0: [ 86  68  95 162 182 117 169 128 100 142  63 141 206 220 182 123 205  85
 109 174]
1: [153 176 126 129 112 177 121 111 108 133 153 138 107 101 135 130 104 132
 180  90]
2: [157 137  83  84 189 120 124 162 152 147  90  58 170 136 179 171  85  85
  77 116]
3: [102 148 178 176 111 112 115 123 115 117 147 145 111 166 117 114  89 126
 164 148]
4: [ 99 255  52 187 205 169 124  61 114 129  68 188 180  50 174 135 197  23
 147 140]
5: [ 96  88 194 190 199 118 218  80  74 129 167 177 162 197 152  98 220 177
 141 139]
6: [132 149 132 130 147  79 159 103  95 146 105 116 171 136 124 136 183 120
  98 133]
7: [147 152 127 102  94 124 101 107 136 127 131 139  90  87  90 125 124 132
 143 127]
8: [143 127 148  91 101 136  73 164 203 120 148 142 100 115  71 104  86 142
 126  98]
9: [152  74 153 100 126 149 123 132 153 111 129 120  72 134 109 139 104 156
 137 103]
10: [161  76 134  90 123 171 112 131 151 101 133 126  82 124 123 119  92 120
 141 105]
11: [107 128 120 116 169 155  91 123 184 125 116 159 117  82 146 150  92 111
 143 161]
12: [142  90 119  97 135 125 147 192 184 114 161  91 155 140 144 107 129 155
  84 112]
13: [ 89 205  39 174 226 151 154 137 185 117  68 173 197 102 173 101 197  62
 132 138]
14: [131  69 118 105 137 122 125 161 190 138 122  70 111 161 147 126  61 103
  98 110]
15: [151  81 145 120  57  94 157 147  85 134 147  59 150 171  82 138 138 179
  87 134]
16: [118 137 129 147 116 117 149 147 120 122 141 130 195 142 116  98 173 140
 116 129]
17: [126 111 130 111 105  74 118 120  74 171  60  97 131 134 130 175  85 119
  88 157]
18: [110 151 137 137 173 164 169 216 157 134 198 118 128 131 171 117 137 206
 165 102]

[116 213 111 184 108 119 110 126 116 122 154 195 138 104 112  99 193 164
 174 138] 16 1
[136 156 165 117 169 185 104  95 116 161 170 116  26  54 157 162  20 137
 195  76] 1 10
[140  75 142 105 117  79 137 117  79 154  82 106 161 159 149 192  74 102
  65 177] 17 6
[105  78 159 145 208  89 175 169 166 120 169  76 137 170 154  93 142 192
 105  81] 12 18
[128  84 111 131  92  93 148 131  96 101 130 141 190 185 141 112 229 140
  86 139] 16 6
[105  94 145 131  65  84 116 139 106 138 126 105  87 181  96 132  85 139
 128 150] 3 15
[134  85 201 124 193 137 156 117 134 111 146 107  52 151 160 144  79 188
 153 124] 9 10
[130 183 109 157 104 151  80 101 150 108 129 192 135  90 112 114 138  93
 167 139] 7 1
